The rows of M fall into a few groups, which share some directions, and each row is roughly a mix of its group's hidden directions.
M (149 x 11):
[[-34  14 -17  12  15 -15  -7   3  -2 -27  22]
 [ 29  44  -5   0  11   4   5 -11  10 -11  14]
 [ 29  18  -6 -16   1 -13 -17   1   6  34 -20]
 [  0  33   1  34 -21   6 -10   3  12  20 -14]
 [-14  -9  17 -18  12  24   5   3  32 -28   8]
 [ 35  -9 -15 -17  22   3  22   3  -9  -2  25]
 [-25  15 -28   2  22 -14 -23 -21  -6   4 -13]
 [ 26  -4 -20   2  -3  23  -2  -3 -38 -16 -15]
 [-19  21  -5  13 -34  18 -21 -14   9   2 -17]
 [ 25   0  36  20 -17 -14   7  24   4  -3  -2]
 [  6 -30  -7   7   1  -2   4   6   7 -20  44]
 [ -7  20 -29  25   2   3 -23   2 -11 -18 -25]
 [ 35  -6 -12  10  15 -23  11  -6 -22 -19  16]
 [  3 -20  31  30  -4 -28   1  12  15   8   5]
 [  4   0  16  30  12  17 -15  -6  16  16 -34]
 [-14  -3  14   8  -8   2   5 -20  -1 -50  -8]
 [ 34  -7  24  16  13 -18  14   3 -14  23   2]
 [ 24 -17   0  32  -2   2  19  12 -22  11 -23]
 [ 29  -3   3  34 -33  14  -6  -4   5   2  13]
 [-14 -35  10 -15   0  -2 -20  15  -7 -28  17]
 [ 24 -12   7  29 -23  24  17 -14   5 -12  12]
 [ 23 -24   4   2 -22  22 -26 -17 -14  15  -6]
 [-27 -19  -3 -21 -13  24 -13 -13  29  -2   3]
 [ 11 -11  17 -10 -12 -20 -28   4  30   8 -25]
 [-19 -10  10   1  35   5   1  16  29 -21 -12]
 [  9  20  19   3   4 -12  45  16 -14  -2   1]
 [  7  -4 -21 -23  20  27  -2  26 -14 -13  16]
 [-20 -19   4  -2  26   4   4  36 -11 -14  19]
 [-28  16  16  -3  18 -26   3   5  -4 -14  31]
 [ 39  11  13  21 -18  -8  21 -20   1   6  -3]
 [  0   7   9 -10  42  11   4   2  26 -22  15]
 [ 13  -1 -13   3 -10  52 -10  -1  11  -6 -10]
 [ 26  -6   2  26 -22  14 -18 -17  12  -5 -26]
 [ 45  -2  -2 -13 -25  14 -11  -3   2  15  10]
 [ 36 -23  13 -10  -4 -26   4 -12   3  -2 -24]
 [ 35 -36  10  -3 -27   7  -3  -3   3  -8  -5]
 [  5   2  16  21 -19 -26   2 -30 -15  -1 -25]
 [ -5  28  -2 -14  15  22  20  11  12  -3  33]
 [-44  16 -10 -21 -11   8 -10  13  13  -5  13]
 [-29  17 -12   9  11 -21   6 -18  -2  -4 -35]
 [ 22  16   2   1  12  -9  20 -43  -6 -11 -12]
 [ 13  11  23  21  11  23  34   9   9  -7  14]
 [ 28   0  -1   6  -5  13  38 -16   4  -6  27]
 [  6 -14  30  -6 -11   1  12 -27  17   0 -32]
 [ 33 -16  18  14 -24   1  13 -25 -13   5  -8]
 [-14  24   4 -31  13 -25  16 -25   4  -6   6]
 [-26  -2   9   8 -18 -43  -3  -7  17 -10  -7]
 [ 23  20  19  26  30   0  21   0  -6   9  11]
 [  8 -24   5 -43  14  20 -14  -5  -9   6   6]
 [ 36   6   1  39  10  -7  -2   9 -17  -7  -6]
 [-23 -14 -43 -10   6  -6 -20 -16  -8  -8   0]
 [ 19   7   3 -22  11  29  -7   1   1  10  39]
 [-49  19 -10   2  11  -2  11  18  -6   6  -2]
 [  7 -26  23  40   5 -19   8   1  11   9  -5]
 [ 13 -20  19   1 -31  18 -14  -1  21  -5 -24]
 [  1 -17  36  -5  -8   2  27  14  11  25  12]
 [-31  11 -24 -19   5  27 -13 -10  13 -10  13]
 [ 10  -1  12  29  21 -14  26 -10   1  13  28]
 [-15  41   5  -1  17 -16 -29   8   2 -10  -7]
 [-43  27   0   3  -6 -13  -1  25   8  -6   6]
 [ -8 -34  -4 -24 -14  23 -21   5  12 -11 -18]
 [  7   4   6  14 -38  -3 -40  -4  10   2  -3]
 [-21  -3   6  13  16   7 -32  18  -6 -15 -31]
 [ 27   5 -24  14  -2  37 -20  10  -6   5   3]
 [ 33  15   5 -19 -18  12  21  -5  -7  26  11]
 [  1 -27   0 -38   9  -6  -9   6  -5 -23  24]
 [ -5  14  -9   9  -2  37   3   6  21   5 -35]
 [ 11   6   9  26  18 -45   6  -5  -5 -11   4]
 [ 26   0  16  20  -3   0  19  14  36  -9 -17]
 [  4  28  -7  22   4 -37  -7  -5   2  14 -24]
 [  5  -5 -18 -17  24  -4  15  26  -7  28  23]
 [  3  -2   8 -17  24  18  14  12  21  33  20]
 [ -8   0  -4 -32  27  17  19  15 -21  -7  18]
 [-17 -13  18 -24  -2 -23  12  -9  -8 -32 -18]
 [-33  -2  -1   1   8 -32  27   2  -2 -13  22]
 [-22  13  -6 -18  12   3  19  -7 -18 -12  38]
 [-10 -20   1   6  18 -25 -29 -12  -5  -3 -32]
 [ 25   6   0  26  25  -3  28   7 -23   6  12]
 [-19   2 -11 -39  23  13  -5  17   4  -6  23]
 [-32   6  10   1 -23  10 -22  -4  20  -4 -28]
 [ 23  24 -16   8 -12  18  23  -5  17  28  -2]
 [-14  20  -5  -2  18  26  20   3 -12  19  31]
 [ 17 -18   1 -38   0  27  -3   2  -1  -5  27]
 [ 17 -41  -5 -15  -5  27   0   6   3 -20  11]
 [ -9   6  20   6  18 -31   8   4  18  25  26]
 [ 15 -16  -1  32  -2   1  36  -5 -16  20   4]
 [-24  11 -10  10   4 -46   7  -6 -17  -6 -10]
 [-31   3  22  10   1 -12  11 -10  29 -21  17]
 [-27   3  34  -8  11  -3  27 -17  19  -3  10]
 [-35  15  24   6  -8 -27   6 -16  16   6   5]
 [ 15  -2 -27  27 -27  12  -5 -11 -18  -3 -21]
 [  0  14 -22  -6  29 -10  29 -10 -22  -8  19]
 [  0 -11 -22  12  22 -19 -29 -29  -7  10 -11]
 [ -6   1  22 -23   0  25  23   0  23   0  28]
 [ 23  -1  38  -9   9 -14  -4 -25  18  14  -1]
 [ 30 -20 -10  15 -10  34   4  20   5   1  12]
 [ 23   6   0  21 -14  11  38 -14   5   9  20]
 [  2 -20  -7 -26 -22  24  -5  17  21  -6  22]
 [ 36  -1  17  17  -9 -12  12  25 -22   9  -6]
 [-14  -9   5 -12 -21  21  -6 -10  20 -32 -26]
 [ -6 -28   8 -21 -27  11  23   3 -24  13  -7]
 [-33  -1 -16  -9 -10  -4 -42  -1  11   7  -7]
 [-18   0  28 -26  18 -24  21  -7 -15  -8   3]
 [-19  -2   3  27 -16 -15   5   4  -8  17 -40]
 [-14  19   6   9 -23  26 -29 -11  15 -18 -11]
 [ 12   4   4  -9  -7 -25  -8  22 -30  34  -7]
 [ 48 -21   3  15   3  15  -9 -13  -3  -4  -2]
 [ 17 -16 -22 -32   3   9  11 -20 -25  13  -9]
 [ 35  -6 -12  -7  13  25   1  11 -10  32  -1]
 [-34   7 -20 -21  -4 -12 -33   2   6  -2  15]
 [ -2 -20   0  22 -14 -22 -20 -17 -18   5 -30]
 [ 19 -11  17  -7  12   4  -8   3  17  22 -41]
 [ 17  -1   2  -1   2  -3 -19  17  23  23 -39]
 [ 23 -11   9  -2 -11  21 -13  12  16  27 -31]
 [ 14 -10   7 -10  16   3  11  -5  14 -38  32]
 [ 18 -33 -29   1   0   9   6 -24 -13 -12 -16]
 [-19   5  -4 -16  14   3 -39  31   4  -7 -12]
 [ 13  21  13  10  22 -25  31 -17   8 -16   7]
 [-19  26  -1   4  15 -33  21 -13   1 -23  -7]
 [-39   9   9   3 -21 -29   7 -16   1 -12  -8]
 [ 22   1 -12  -1   5 -21   2   3 -41  25  -7]
 [  1  -4  -2 -23   1 -23 -22  -9 -16  37 -16]
 [ 42  14 -14   8  -8  12  19 -21   6  15  -2]
 [ 53  -6   0   2  -4  -7  -2  -1 -23  -8  -2]
 [-28  -4 -12  32 -15  10 -30   3 -10   7 -13]
 [  0  18   5 -11  -8 -22 -19 -12  -7  11 -42]
 [-31  10 -10   2   9  11  -6 -30  23 -14 -21]
 [ 34 -11  -7 -21 -20  -8  -5 -35   2   1   2]
 [ -5   9  16  14 -27   7 -25 -21  16 -18 -24]
 [-14 -11  -5  16 -10  32  26  21  13  19  -8]
 [-18  -7  32 -12  18  -1  20  -7  25 -19  14]
 [  6  24  -2  29 -23  26   9   0  21  14 -11]
 [-21  18   6 -29  24 -12 -20  -4   3 -27  -8]
 [  5  14 -10 -40  -3  -3  10  -5 -23  19  22]
 [-17  18 -12  11   1  30 -25  23  16  18  -4]
 [-17  48   5   1  17  -3  21  -7  12  -3  -2]
 [-10   8   9 -16  28  15  23   7   3  24  29]
 [-16  13  -1   9  26  19 -31   2  10  22 -21]
 [-30  14   9  23 -29  -3  -7   4  12  23 -14]
 [ 24  19   7   2 -16  -9  12 -20   7 -10  39]
 [ 26  -6 -19   6 -14  35 -24   7  10  -2 -16]
 [  3 -39   9  11 -27  -6 -17 -21 -10  -3 -15]
 [-15 -30  17   1  -3  -7 -25 -14 -11 -30 -17]
 [  0 -19   1  29 -24  -4  12 -12  -9  31 -20]
 [-16  13  23  13  -6 -14   2  -6  12  11 -43]
 [ 21 -47  -4  -1 -10   9  16  -1 -11  -1  18]
 [ 44  -4   2 -13 -27  -1   1 -13 -11  16   6]
 [-20 -11   9 -15  16  22  30   1  25 -15  17]
 [-10 -25  -4   7 -32 -11  -9  -9 -31  11 -19]]
Each list below has three rows that fit no group; the rest each fit one group, if only roughly. Name those rows in the order they come.
  Q_214: [ 24  -3  10  -7  23 -35  13  21 -18   5  -9]
  Q_239: [  7  -4   3 -27  23  28  19   7  -6  31   1]
  Q_339: [ 13  -9  12   0 -11  -6  11 -38 -15 -35  -6]
  Q_857: [ 12   6  15  20 -32 -32 -10   5 -10  14 -14]
  Q_196: [ 12 -11 -16   4  25   7  29  13  -2  10  34]
  Q_643: [11 -4 -3  3 -8 36  9 -4 28 32 -7]
  Q_139: [-37   2  22 -12   5 -17  -1 -17   1 -30   1]
  Q_553: [-42  14 -10 -14  13 -15  14  -1 -26   3   8]
  Q_795: [-18  -5 -13 -26   5  24 -11  33  18   5 -13]
  Q_227: [ 24  -7   6 -11   4   3  22 -15  -4 -27  35]
	Q_214 Q_339 Q_857
  Q_354: [ 24 -30  11 -27 -16 -13  15  -9 -15   7 -14]
  Q_149: [ 23 -29  -1 -12 -14  23  21   8  -6  -2  27]
  Q_918: [-30  -4   9 -27 -10 -22 -24 -11  21   8  -4]
  Q_465: [-22 -25   1  17   1 -26   7   7   3 -35 -10]
  Q_209: [-21  -2  -5  41  -8  -2 -17  12   7   5 -29]
  Q_675: [-22 -12   4  -5  17   7 -27 -14   3  -7 -39]
  Q_267: [-40  22   5   5  -7  10  -9  17  17   8 -22]
  Q_129: [-20  11   8   9  -9  26 -21  21  24 -23  -8]
  Q_455: [-26  19 -11  25  -8 -16 -25  -6  -4 -20 -18]
  Q_99: [ -4  17 -17   8 -10 -22  16 -35 -18  21  -6]
  Q_628: [ 46 -24   9   9  -5  -5  -1  10 -19  13   6]
	Q_675 Q_455 Q_99
  Q_639: [ 18 -31  17  -6  11 -18 -17 -19   3 -13 -25]
  Q_389: [ 16 -36  13  -5 -18  17  -7   2  21 -12  22]
  Q_674: [ 15  38 -14 -11  13  14 -10  14  16  19  16]
  Q_92: [  3  21  -5   0  26   6  31  -5  15 -18  28]
  Q_278: [ 38 -14  22 -15   0  27  15  -9  12   0  -1]
  Q_397: [ 23 -23  10  30   6   8  22 -13 -16 -18  12]
  Q_666: [ 17 -22 -35  -4 -15  17 -21  -6 -14 -15  -8]
  Q_258: [-25  19  16  12  -4  -3  -4  -9  10 -23 -37]
  Q_499: [ 26   3 -13  29  -8  -3  14 -34  -6 -16  -8]
  Q_332: [  9 -36   1  -5 -24  33  -1   7  15 -12   2]
  Q_350: [-19  13  19   9  -4 -20 -11 -17  30 -20 -21]
  Q_171: [ 10 -28  18   8   0 -34  15 -17  10 -13 -18]
  Q_485: [ -1   9 -14  24  -4 -36 -11  23 -25 -11   3]
	Q_92 Q_258 Q_499
  Q_370: [ -2  26  -8   1  30   4   1  -5  10 -22  36]
  Q_435: [-18  12   8  29 -19  11  10 -31  14 -21   2]
  Q_730: [  6 -14   6 -17 -15  37  30  14   6  -3  17]
  Q_195: [-15 -15  15  -4  -8  23  -8  22  21  28  21]
  Q_203: [ 29   6   8  12 -18  -5   5   9   9  26 -35]
  Q_35: [-12  13  11  20 -13 -20 -21  -4  17 -27 -26]
  Q_110: [ 19  -2  22   6 -17  21  -5 -12  14  -1 -39]
  Q_314: [  2   7  16  -4 -44  10 -11 -17  22   3 -18]
  Q_61: [-17 -15   3   3 -21 -21 -12 -19  -8 -26 -29]
  Q_299: [-27  -8  11   9 -22 -31  -8 -14 -13 -25  -6]
  Q_467: [ -1  -7 -16  27  -3 -12 -42  -7  -1 -14 -18]
	Q_314 Q_61 Q_299
  Q_229: [-33  25  -9   5 -20  -9  -7  -1   4  34   0]
  Q_988: [  7 -21 -10   3  10 -14 -19   9 -22  24 -33]
  Q_683: [  2  21   5 -22  -8  14  39   6  -9  24  11]
  Q_603: [ 5 34  3 -7 11 32 16  3 10 15 23]
  Q_52: [ 17  -4   1  -4   9  25  12  14   4 -13  44]
  Q_800: [  3   5  31  -5  15 -15  21  25 -21   3  23]
  Q_415: [ -8   3   6 -18   1  44  13  23  12  17   5]
  Q_194: [ 38 -16 -18  13  -2   7  14  10  -7  30   6]
  Q_244: [-36   4   7  12 -24  -2  12   3  -5 -23  27]
  Q_44: [ 10  -2   8  19  14  -3  43  -6 -13  -7  27]
  Q_958: [ 10 -27   2  12 -27  -7   3   7 -29  27 -12]
	Q_800 Q_244 Q_958
  Q_496: [ -6  14  19   1  -8  33  12  10  26 -16  24]
  Q_473: [-10  -9 -31  17   7 -19 -12 -19 -29 -18   6]
  Q_593: [-27  21  -8  18  -3 -28  -3  12 -15   9 -26]
  Q_36: [-20  27  18   4  17   0  -4   7   3 -34  24]
  Q_306: [-19   4   6 -47   2  -1   6   8  -8  24 -14]
  Q_729: [-21  26   3  10  15  11  18  10  38  -7   2]
  Q_345: [-19  13  16 -11  -6  -3   3 -12  24  -4  43]
  Q_118: [ -8  29  -9  29  -9 -20   5 -21 -23  13  -6]
  Q_57: [ 30  -7  -1 -13  31   3  15  11 -26  20   6]
  Q_561: [ 27 -30 -13 -15 -13  24  21  -6  10   5  12]
	Q_473 Q_729 Q_345
  Q_525: [ 12   1   4  -1  -4 -33   2   2   0  22 -42]
  Q_735: [ 41 -13   4   5  19   2 -20  10 -11 -26   2]
  Q_367: [  8   7 -30   2  18  -4  -1  17 -32  13  26]
  Q_207: [ 13 -40  22   4 -28 -10   1 -11   7  -6  11]
  Q_247: [ 14  -1  -9  22  27 -10  18  15 -26  26  -4]
  Q_529: [-39   5   4   4  -6 -12   2  23 -26  17 -16]
  Q_497: [-27 -13   8 -21  13  17   1 -15  24 -19  22]
  Q_768: [-10  23  18  14  14 -31   9 -23 -12 -16  14]
  Q_374: [-12  16   1 -22  12  37  13  16  10  11  21]
  Q_924: [ 30  -7  19  -5  10 -34  -6  -3 -19  18 -16]
  Q_241: [ 10 -31  13 -12 -15  30 -21  -5  19  14   1]
  Q_508: [ 10 -39  -4 -18 -23 -15   4  -2  -7  16  21]
  Q_894: [  1 -24   8  32 -35  -2  -6 -15 -15   1 -12]
	Q_207 Q_529 Q_497
  Q_661: [-19 -11 -16 -13  -6  35 -22  13  14  16 -17]
  Q_65: [ 14 -12  -6  42  27 -20   2 -13  -8  -2   5]
  Q_635: [ 29 -26   2 -19 -18   9  19 -14  -3  24  11]
  Q_883: [  5 -14   4   6  19   9  29  -8  -7 -40  15]
  Q_266: [-25   3  27   1   6 -22  35  -3  15  15  -3]
  Q_113: [-27   7   3 -14 -31   6  -8 -15  24  10 -24]
  Q_368: [-9 31 10  8 30 11  5 29 20 -1 -6]
  Q_815: [ 25 -10 -22 -13  -5  38 -21  -2 -14   4   6]
  Q_528: [-16  -4 -15   0   7   3  30  28 -18  15  27]
  Q_575: [-31  -8  17   9 -13  -2 -11  32   1  -2  28]
  Q_43: [-10  -1  25  -5  31 -27  23  -3  -9   3  23]
  Q_252: [-24 -19  25  20  -9  14   1  -1  29  17 -13]
	Q_661 Q_635 Q_368
  Q_352: [  0  22 -15  24 -23  -1  -5 -20 -25  22 -13]
  Q_966: [-28   4  35 -14  -4  -1   1 -16  21 -23  -7]
  Q_638: [-16   7   2  14 -14 -49  -6  -2  -4  18   4]
  Q_965: [-13  37  -1   9   9   7   2  35  12   6  20]
  Q_658: [ -1  15 -37 -21  -4   5 -17   9  -4  32   9]
  Q_541: [11  6 13 17 21 15 24 24  3 29 15]
  Q_259: [-22  18   6 -21  21  13 -12  11  15 -33  -4]
  Q_172: [ 35 -23  -3  17  -8  -5 -29  -4 -20 -11   2]
  Q_887: [ -4  15   6   6  24  35  -1   9  31 -14  14]
  Q_741: [ -5   2  15 -30  25   5  21   2  21  -2  29]
  Q_434: [ 21 -20 -15   2 -28 -18 -34  -3  -6 -12   2]
	Q_658 Q_541 Q_741
  Q_115: [-20  10  -4   0 -36  -9 -10 -13   3   7 -36]
  Q_947: [-13  11  14  44  14  -9  21   6 -18   4  -2]
  Q_854: [-28  -2 -22   7  17 -10 -28   0 -12 -21 -22]
  Q_83: [ 18  13  11 -29  15  24  21  12  12  17  15]
  Q_134: [-15  11  12  24   0   2 -18 -11  -3 -15 -42]
  Q_74: [ 37   5  28   0  -1   8   1   0  14 -17  27]
  Q_651: [-13 -14  10 -22  27  33  -3  16  22  -4   4]
  Q_606: [ -3  -2  31  12 -12 -17 -14 -15  33 -19 -10]
  Q_859: [ 20  -7  33   4 -26  21  20   8  16 -12  -5]
  Q_109: [-10  12 -28   3  12   2  17  13 -31   9  29]
  Q_509: [-38  12   5  -1   5 -14 -30 -14 -10 -20  -9]
  Q_302: [-22  -7   1 -13 -18   9 -20 -26   8 -36  -1]
  Q_995: [-16  23  -2   6  27   8  -5  21  32   9 -18]
  Q_905: [ 19 -28   4  -1 -35  22   8   4  -1 -14  19]
	Q_854 Q_509 Q_302
  Q_691: [ 21 -12   5  -4 -11  17   3 -12  -3  16  46]
  Q_21: [-19 -11   0 -20   6  15   8   2   6 -47   9]
  Q_73: [  2  12  -7 -24  25  14 -20  29  -7   6  25]
  Q_402: [-36  -3  -8 -11  -2 -29   2  20  20 -14  15]
  Q_622: [ -6 -16  25 -35  12   9  25 -10   1 -15 -15]
  Q_607: [ -6  20   7   2   2 -35  28 -15   9  27   2]
  Q_328: [ 30 -11 -15  29   2 -26  10   3 -20  16   2]
  Q_338: [ 11   6 -14 -17 -17   7 -13  -1 -34  16 -32]
  Q_792: [-29  33   1  19  -2  12 -12  22  11 -16  -9]
  Q_695: [ -6  17   4   9  32  -2  -4  11  15 -40   8]
  Q_614: [ 20 -24  20  13 -16 -23   6 -11   4  -3 -32]
  Q_821: [-10  12 -10 -18  14  -9  14   6   5 -30  38]
  Q_143: [17 29  9 -3 -1 34 19 -1  5 26 12]
  Q_392: [-28   0   7  -7   0  16 -25   4  13 -28 -29]
  Q_822: [-14  23  -7   9  -3 -14  21  -3  -2 -26  36]
	Q_691 Q_607 Q_695
  Q_98: [  2  -9  17  28  24 -33  10  -1 -17   4 -17]
  Q_58: [  3  -8   0 -25  -2  24 -19  10  -3  36 -23]
  Q_551: [-13  21  16  16  27 -12  21   1 -10 -23  21]
  Q_353: [  1   8   8   1  15  21 -14  14  17  -4  45]
  Q_300: [-12  20  -4  32   8 -16  12  -1  14 -33  15]
  Q_161: [-17   3  10  13   9  16  23  25   0 -18  34]
  Q_20: [ 22  -9  37  10  -9  20  17   1  17  19 -11]
  Q_690: [  9 -11  10   2  19 -48   2   7 -15 -12  13]
  Q_885: [-21 -18   4 -37  14  15  -6  17  14  13  17]
  Q_340: [ -8  -3  16 -29 -10  32  -7  -3  24  16  18]
  Q_679: [  6   5 -16 -24  13  21  15  -3   2  36  21]
	Q_98 Q_885 Q_679
  Q_201: [  3   6   0 -15 -13   4  11  16  14  -4  50]
  Q_931: [-31   5   5  12   4  -8  37 -19 -11 -20   8]
  Q_718: [ -8  12  -5  32 -30 -17 -12 -21 -13 -12 -15]
  Q_437: [-25  32 -16 -15 -10  24  -6  -1  -6   6 -26]
  Q_876: [ -7   2  20  33 -20  -5  -1  -9   0 -13 -36]
  Q_62: [-15  39 -21   4  19  -8  -9  18   1   7 -20]
  Q_358: [-18 -12  -2   2   4 -20 -32  13 -17 -34  -3]
  Q_218: [ 29 -16  19  -7   3  -2  22  13 -17  31  10]
  Q_366: [ -9  36  -3 -11  32   6 -10   3   8 -16 -22]
  Q_669: [ 20 -21  20  22  -9  10  11  26 -11  26  -3]
	Q_876 Q_62 Q_358
